Each row is where one point has got to under a steady rotation. How many steps took it there?
The counts run from 0 to 333.
[ -8  14  20   0  -6  -1  12  -6   8 -21   2  24  -5 -18   6   3  20  14
 -19  22   3  13 -23 -41 -18  -4  40  17   1  31  16   1  -6 -32  -2  13
 -14   3  10  -2  -8  -1  25  -9 -13   6  21  -1 -34 -31   6   3 -11   1
 -13   2 -11 -17 -10   6   0 -12 -36  20   6   4   9 -30  -6 -17  -1  -4
  14  42 -17  -4  -1  -8   9  -6  -5   7 -13  15 -25 -12 -10  -4   1]
196
[-16  27   9   6  15  13   9  -5  11 -28  12   7 -11  -9  13 -16  19  21
   0  36  -1  15 -17 -15 -13   9  47  27  10   2   9  22  26 -13 -34  12
  -6 -18   0  -2   0  -7   3 -15 -17  15  16   6 -29  -8  -9   6   6 -12
   3  13   2 -13 -18   9  28   2 -27 -16  -3   5  11 -16 -28 -20  12 -25
  -3  32  15  -2 -21   5   6   3  -7   0 -28  -3  -9   4  -1  -1  17]
176
[ -8  15   7   7  12  17   4   0  -4  25  -3  12   6  -7   6 -23  16  -5
  15  14  16  14 -13 -10 -33 -38  27  -1  -3 -10  18  -1  -2   3   5  20
  15 -10   5 -43  -5   2 -22  25  -9   3  15  13  -5 -16 -20  -6  -8 -30
  -6 -19 -18   8 -18  -1  -8  23 -18 -10 -18  17  -3 -31 -30 -14   8 -26
  24   8 -13  -3 -20  -8  -8 -10 -12 -14  -9   0 -24  11  11  16 -11]
226
[ -8   0  11   7 -16   7  10  -1  20   4   0   9   7 -20  -2  12  16  -4
   5  31 -15   8 -29 -14   6  -4  40  24   2  15  24  31  16 -15  -6   6
 -28 -18   3   1  -9 -14 -17  -8 -23   6  -6 -12 -28 -22  -7  11  14  14
  -8   3  -7 -33   7  10  38 -19  -1  19 -15  16  19 -12 -16 -20   2  28
   3  10  -2  -5  -7  -7  -4  -3  10 -32 -37  -1 -16 -27 -20   5  12]
188
[-26  -7   4  -1 -20  24  -2   1  -9  27   6  -6  23   1 -13 -13  16 -10
  -6  29  27  15 -24 -33  -2 -10  23   9 -11  12  16   7   0 -21  25  22
 -17 -29  20  -4  -8 -11 -11  14 -15 -19  -7  -9 -16 -26  -4  -5 -10 -25
 -13   3 -21 -25 -19 -23  19  12 -28   7   0   8  10 -18  -5 -29 -16 -14
   6   1   4 -14  -6  -2  10   1  12 -27 -14   6  -7 -29 -12 -12  11]
141
[-12   4  15   5  -6  10  -2  -8  15 -14  -4  23  -9  -2   8   1  24   6
  10  27   8   8 -28 -16 -30  -3  60  11  -7   6  11  -8  -4 -23  -9  23
  -7   4   2 -12  -7 -10  -7   7   2  -7  24  13 -21 -13 -16   8 -28 -29
  -4   7 -18   9  -7  -4   4   8 -20 -10 -25   7  -3 -30 -11 -18   8 -27
  13  44 -11 -16 -14   8  -9 -26   4  -6   9  10  -9  -1  -9  19 -11]
328
[-11 -11   2 -10   5  15   4 -11 -13 -10  -2   6  -5  -2   9 -17  20  10
  12  27  27   9 -31 -23 -28 -13  44  -2 -13  -2   8   1  14 -34 -10  31
   7 -19  13  -3  -5  -1   3   0   1 -22  28  -8 -17  -8  -5  17 -27 -28
  -7  11  -6   0 -28 -11   3  14 -13  -4  -6  15  -1 -29 -20 -23   9 -30
  14  31  -3   5 -12 -17  10  -9  -5  21  12  20 -13   4  -3   8   4]
19
[  5  21   7   9  -1 -14  18  12   5  -4 -17   8   6 -15  19  11  17   1
  16  25 -32  13 -29  -7 -32 -37  37  -1 -22  12   0   2 -10  -3 -14   4
  -3   4 -16 -24  -9   7 -21   4  15   8  11   5 -13 -11  -8  10  -8  -2
 -10  -8 -14  -8   3  10   3   5  -7  26  -6  27   6 -45  -6  -8  28  19
  28  35 -16   1 -16   0  -6 -24   2  -2 -10 -16 -14  -3 -16  15  -5]
103
[-15   1 -12  -1 -11  20   6   9  -7  41   0 -11  13   1   2  -5  24   4
   0  36   1  25 -16 -18   2 -23  20   2   7  14   3  22  14 -17   3  27
 -25 -19  20 -12 -11 -16 -24  -4  -3  -3  -3   0 -13 -22   2  -1 -16  -2
   2   5  -8 -48  -8 -24  12   6 -16  11  -2  27   8  -9 -17 -35 -13  22
  16  16  20   4  -6  -9  26  -5  16 -17 -22 -17  -4 -14  -9  -6  24]
144
[ 12  28  28   4   1  -6  25  15 -17 -34  -6  12   0 -15  16  -1  -8   6
 -25  30 -14   5 -24 -24 -22 -15  53  19 -10  11  10  20   4 -14 -23   9
   5 -18  10  -3  -8   4  -4  -6   1   9   2  -2 -25  -1   3  30   8 -17
  -8  10  -3  -7  -1  29  24  24 -11   9  -4  12   8 -29 -12 -34  19 -16
 -15  27  -3   1  -1 -13   2  -7   5  -1   1   1 -30  -5 -12  19  17]
309
[-11 -12  16 -16   0   9  11   3  -1  -1  -9   9  -4 -15   6 -16  11   4
  -1  24  18   5 -28 -25 -12 -25  54  14   4  -5  14   4   5 -39  -8  33
  17 -12  28   0 -13   8   2  -7  -5  -7  28  -6 -18 -13   8  21 -29  -9
 -10  10  -7 -10 -20   9   2   5 -12   2 -12  22  -6 -18 -23 -25  -5 -21
  12  29 -11   6  -5 -28  14  -3   2   2   1  26 -25   4  -6  13   2]
219
[ -9  18  29  21  16 -13  23  -2   9   7  -8  25  11   1  17  -8  -6   5
   3  34 -15   5 -12 -13 -11 -18  47  14  -2  -2  21   0  -3   9 -33  16
  -6 -18  -6 -32  -4  -9 -17  -2   0  12   6  16  -5 -21 -17  -1  -5 -15
  -4  -3  -8 -17   6  22  20  -4 -11   7 -14   4  12 -27  -1  -4  14   2
  15  28 -16 -18  -9  17 -16 -15  31 -42 -30  -8  -8  -9  -8   8  -9]
81
[  5   9  28   4  -7  -9  29   4  -2   3   0  14  10  -9  21  -2  -8  16
 -17  29  12   1   1 -14  -5 -25  23  25   8  10  23  33  16   2 -17  11
  -1 -37   6 -11 -15  -6   5   4 -27  11   1   6 -18  -8  -2  -6  14   7
  -6 -11  -6 -29   8  23  32   7 -15  15  14   9  21 -18 -17 -25   9  -2
   0  17   5  -3 -15 -14  -1  17  17 -27 -46  -9 -28 -21  12  11  10]
289
[ -4  17  28  12  14 -17  13  -6  12  -2  -7  20  18  -2  18  -8  -7  -3
  -3  34 -14   5 -13 -16 -11 -18  35  12 -20  -1  19   8  -7   1 -25  18
   3 -25  -9 -28   2  -2 -10   3  -7   1  15   9  -9 -22 -19   5  -3 -12
 -10  -4 -10  -9  -5  25  15  -1  -7  -1 -11   7  11 -36   2  -3  16   2
  24  33 -32 -14  -7  10 -26 -13  28 -34 -29  -1 -13 -16  -5   9 -14]
82
[-10  11  11   5  13 -19  38   6   8  12 -10  -8  25  -8  23 -14  -2  -1
   2  26 -24  -7 -11  -1 -11 -32  22  11 -20  -9  -3   7   0  -1 -20  21
   9 -20  -6 -12 -20   7  -5   6   8   4   6  10  -4 -23  -9  -1  -9  -7
 -14  13   6 -18   4 -13  31   4 -11  22  18   5  14 -44   6  -3  20  11
  32  28 -13   6 -18  -6  -5  10  27 -13 -42 -23  -3  -8 -21 -10  -4]
59
[-20  27  -2  15   5  18  11   0  -7  16   4   2  18 -10  -1 -22  21   9
   0  23   5  15 -13 -18 -30 -30   5  16  -7  16   3   1 -10  12  25   4
 -16  -8  -2 -18 -18  -3   3  14  -8  19  -7  14 -19 -33 -11 -26   0 -20
 -14  -1 -11 -10  -6 -39   9  20 -39  13  13   1  11 -41  -5  -8  22 -12
  13   7   5  -3 -25   4   3  -3 -14 -10 -28 -25   0  -1  -3 -22   9]
49
[  1   1  35  -6  -9 -11  13  -1   3 -20   7  28   7  -8   9  -8  -6  13
 -18  37  17   9 -18 -27  -3   0  45  19 -16  15  22  20   7 -26 -17  11
  -3 -41   2  -5   3  -5   9  -5 -23  -3  17  -6 -20  -6  -4   6   6  -8
 -15  -3   0 -15 -12  29  32  -4 -15  -2  -5   7  14 -22   0 -17   4 -17
  -5  27 -20  -9  -4  -8  -2  -3  16 -18 -14  21 -28 -31  -4   6   5]
86
[-11  24   9  -9   8  -1  11  13  -7  -1   4  -5  20   4  12 -23  11  22
 -20  38   3  27 -17 -30 -14 -10  28   9 -10  14  -6  -2  -4 -13  -8  15
  -9 -14   8   2   0  -2   3 -11  -2   9  17   2 -12 -12  -6  -4 -23 -35
  -2  34  -1 -30 -19 -19  17  17 -41   0   3   3   0 -26  -1 -14   7 -27
   2  41  12   3  -9   2  23 -12   8   6   1 -14  -3   6 -16 -12  20]
152
[  3  25   0   2 -12  19   2  16  -6  -4   3   5   7 -24  -3  16  29  -4
   6  41 -19  15 -26 -30 -16 -22  31   6 -16  32   7  17  12 -24  -1   4
 -20   0  -7 -17   5   6 -24   0  -1   9   9 -11 -27 -14   1  25   5   9
  -2  -3 -11 -22 -13  13   8   0  -4  17 -12  27   1 -28 -15 -33  12  25
   8  24  -4   8  -2  -6   6 -23 -15  -7  -1  -2 -20  -1 -21  13  31]
99
[ -2   4  27  21  16   2  18  -7  -5  18   3  19  16  -8   2 -16  -5  14
  -5  22   6   7 -11 -22 -10 -38  21  21   1  17  28  17  -2  -1  12  13
 -12 -15  11 -25 -22   1  12   2 -19  23  -2   1 -16 -29   0 -15  10   0
 -29 -19 -11 -25  -8   9   9  -1 -25  17  -1  14  21 -27 -13  -6  15  -3
  14   1  -8  -5 -10 -10  -7   8   2 -27 -43  -2 -20 -30  16 -10  -9]
292
[ -4   3 -10 -17 -13   4  10   2   3   6   8  -3  -3  -7  13  -4  26  28
  -1  33  27  17  -9 -20 -16  -7  23  13 -11   7   1  27  23 -24   4  14
 -10 -31   9   8  -2 -11  14   4 -24 -11  14  -2 -22  -8  -6 -10 -11  -5
  -2   3  -1 -30  -9 -28  24   8 -30   5  18  14  17 -19 -11 -29  -4 -12
  13  32  11   6 -21 -22  24   7  -9  17 -23   4 -18 -10   4  -8  28]
43
[-19   2 -13   3  -7  23   8   1   8  22 -14 -13  -3 -10   7   4  36  -1
  30  30  -9  13 -23  -7 -20 -25  42   3   4 -10   1  10   9  -8 -15  31
  13  -7   5 -20  -8  -4 -37   6   6 -10  16  10 -23 -24  -8  13 -20   0
  15  -4 -14  -3  -3  -5  20  12  -5   8  -7  28  -8 -21 -35 -38   1  16
  27  26   5  10 -18  -7   6 -10  -5  -4 -13 -13  -8  19 -17  21   6]
123
[  0  10   5  17  12  26  15  -6  -4  13  -9   5  -2   5  15 -12  16  21
  29  17   8  19 -19   5 -32 -32  37  -1  10 -14   6   1   4  18  -4  21
   1  -7   0 -29 -17 -19 -26  22   1   9  -2  16 -14  -5 -23  -7  -5 -24
  -2 -11 -13   1  -6 -18   7  29 -18   1 -19   9   5 -26 -32 -22  24 -29
   5   6  21  -8 -25  -5  -2 -10 -16 -10 -15 -20  -8   0  15   8  -1]
25
[-21   8   2   8 -12  26  -6  -1   7   6   7  -5  25  -6  -3  -5  19 -10
   7  34  12  12 -26 -17 -10  -2  31   7 -22  -6  13  20   8 -10  16  10
  -5 -32   3   0  -4  -9 -36  24  -7 -19  -4  -6 -17 -15 -20  10   1 -39
  -5  10 -15   4 -16 -13  38  24 -12  -8 -20  -1   4 -30 -15 -26   7 -21
   5   7   1 -11 -23   4 -12 -24  -7 -25  -2   3  -3  -6 -15   8   4]
30
[-14   1   3   1   2   2  26   3   3 -17  -3 -13   9 -11  14 -14   7  13
  -1  31   2   3 -22 -14  -5   5  42  25  -8  -4   4  12  12 -25  -8  23
   1 -24  22  22 -25 -12   7  -9  -6 -13   2   0 -26  -6   0  -1  -6 -16
  -9  32  12 -21   0 -24  51  22 -23  10  15 -10  13 -19  -9 -23   3 -27
  -7  19  12  -2 -18 -12   9  13   8   5 -23   1  -5 -12 -13 -11  15]
264
[-15  18  28   5  -7 -12  14   2  19 -12  12  19  10 -12  11 -11  -2   8
 -28  37   5   2  -6 -30  -7   8  37  26 -10   3  24  22   0 -12 -21  14
   0 -34   9  -3   2  -3  11  -2 -25  -5  16   6 -20 -22  -9   3   2 -21
   1  14  -6 -13   1  11  38  -3 -32  -3   8  -3  14 -25  -1 -18  -1 -13
  -3  34 -15 -15 -11  11 -13  -1  23 -19 -29   8 -15 -19 -10  -4   5]
285
[-19   1   4  11   0  34   7   0  -7  -8 -17   7  -3 -18 -10  -2  19 -14
  25  27  -2   2 -39 -25  -5 -16  50   5   7   9  21   8  14 -29   0  28
 -17  -1  20 -12 -17  -3 -19  -6  -4  -7  -7  -5 -29 -19   3  21  -4   7
  -9  -3  -3 -10 -17   0  22   6   6   7 -26  21  -5 -10 -33 -38  10   3
  -1   0   3  -3  -6 -19   2  -8  -8 -16   4  20 -18 -17 -14  17  11]
320
[ -8  21  15   1 -20   1   9  -1   2 -20  -2  27  -6 -25   5   7  18  13
 -20  30   8   9 -17 -41 -21  -6  40  22   4  35  14  15  -4 -33  -5   8
 -16  -5  11  -6  -1   5  21  -3 -10   7  14   5 -38 -26   9   6  -6   0
 -10  -6 -14 -13  -6   9   8   2 -35  10  14   8   9 -26  -5 -36   1   2
   6  32  -8  -3 -10  -6  11  -2   0  13 -14  12 -27  -3  -7   1  10]
197
[-27   6  -1   9  -3  13   8   1  17  24 -22  11  -1  -4  13   2  25   9
  23  15   1  15 -18  -5 -35 -24  48   3  11 -16   1 -11  -5  -3 -17  31
   3  -1   4 -33 -19 -11 -24  17  14  -7   4  27 -14 -25 -17   1 -29 -16
   9  -4 -24  -3   9 -13   8  19  -9   6  -2  15  -3 -29 -25 -27   3   1
  27  26  -1  -8 -20   5  -7 -16  12  -7 -16 -14   3  10 -15  14 -11]
125
[  7   4  23   1 -17  -6  29   8  -6 -31 -18  10   3 -16  17   7   2  10
  -9  17  -6  -1 -31 -20 -19  -6  51  15  -9   9  13  14  -6 -23  -5   9
   4 -12  15  11 -19  -3   1   3   1   2   2   0 -33   6   4  21  -5 -19
 -17  11  -5  -1   8   8  26  25 -18  24  -2   4   7 -20 -15 -33  12 -28
 -14  17   2  -8 -12 -22   8  -9   3   5   4   7 -24 -15 -11  23   4]
109
[-10   9  -1  13   5  26  -6  -4   0  14   3  -9  21   3 -10  -8  27   1
  24  24   1  17 -33  -8 -25 -16  33   1 -15  -6  12   6   5   7  17  16
   1 -15   6  -9 -16  -3 -32  16  -4   3   0  -4 -12 -17 -25  -8  -5 -45
 -12   9 -21   8 -19 -20  13  20 -19  -5 -28   4   3 -32 -17  -4  13 -37
   9  12   1 -14 -22   0 -15 -21 -18 -23 -18  -8  -4  -7 -10  -3  -3]
28
[  0 -12  10 -10 -26   7  13   9  12  10   2  -4   4  -1  17   2  17  30
  -6  25   9  23 -12  -7 -19 -10  39  14   7 -12  12  28  11  -2   0  13
  12 -27  25  18 -10 -14 -16   4 -11  -5   7   4 -23   0  -8   3  -7 -33
   8  19 -20  -9  10  -2  27  19 -25  10 -18   8  16  -6 -24 -22 -11 -33
  -9  29  15  -8 -19  -6  15  -9   0 -14 -19  -9 -20  -6 -11  11  11]
132
[ 12   4  19   4  13  -8  24  -4   1  18   5  14  12 -12  15 -14  -1  10
   4  14  -1  10  -8 -13  -3 -42  19  22  -3  11  25  23   3   6   1  13
  -3 -19   8 -22 -14   1   9  -2 -24  21   6   1 -13 -19   0 -25  18  -1
 -19 -12 -10 -27  -9  10   8 -11 -18  21   2  18  25 -23  -9  -4  11  -1
  22  10 -10   1 -14 -18   1  12   1 -21 -54   1 -39 -26  16  -4   0]
291
[-16  -2  16   9  18 -20  34  -5   8   2  -6  -8  21  -6  17 -24  -3  -4
  -1  26 -24 -11 -18  -9  -8 -21  37  11 -14  -7   6  -3  -3   0 -12  24
   9 -16  12   0 -27  -1  11 -11   6   1   6   5 -10 -28  -4  -5  -9 -11
 -23  22   1 -21   4 -12  31   0 -17  23  11   2  15 -42   6   2  18  -4
  19  25 -16  -2 -11  -7  -3   7  27  -2 -41 -15   1  -8 -22 -15  -9]
60
[-20   8   0   1  20  17  16   0 -20  -1  11 -23  24 -13 -10 -29   6 -16
   6  38  -1  -3 -31 -20   0 -13  18  12 -35   4  17  11  15 -20   5  20
   3 -30   8   3 -11   9 -12   2 -10  -7  -5 -19  -6 -21  -5  10   7 -15
 -24  24  14 -19 -32 -16  43   9 -13   8  -7  10   2 -34   2 -10  20 -12
   3  -4  -1   8  -8 -17   2   2   0 -11 -25   4  -2 -25 -18 -15  17]
163
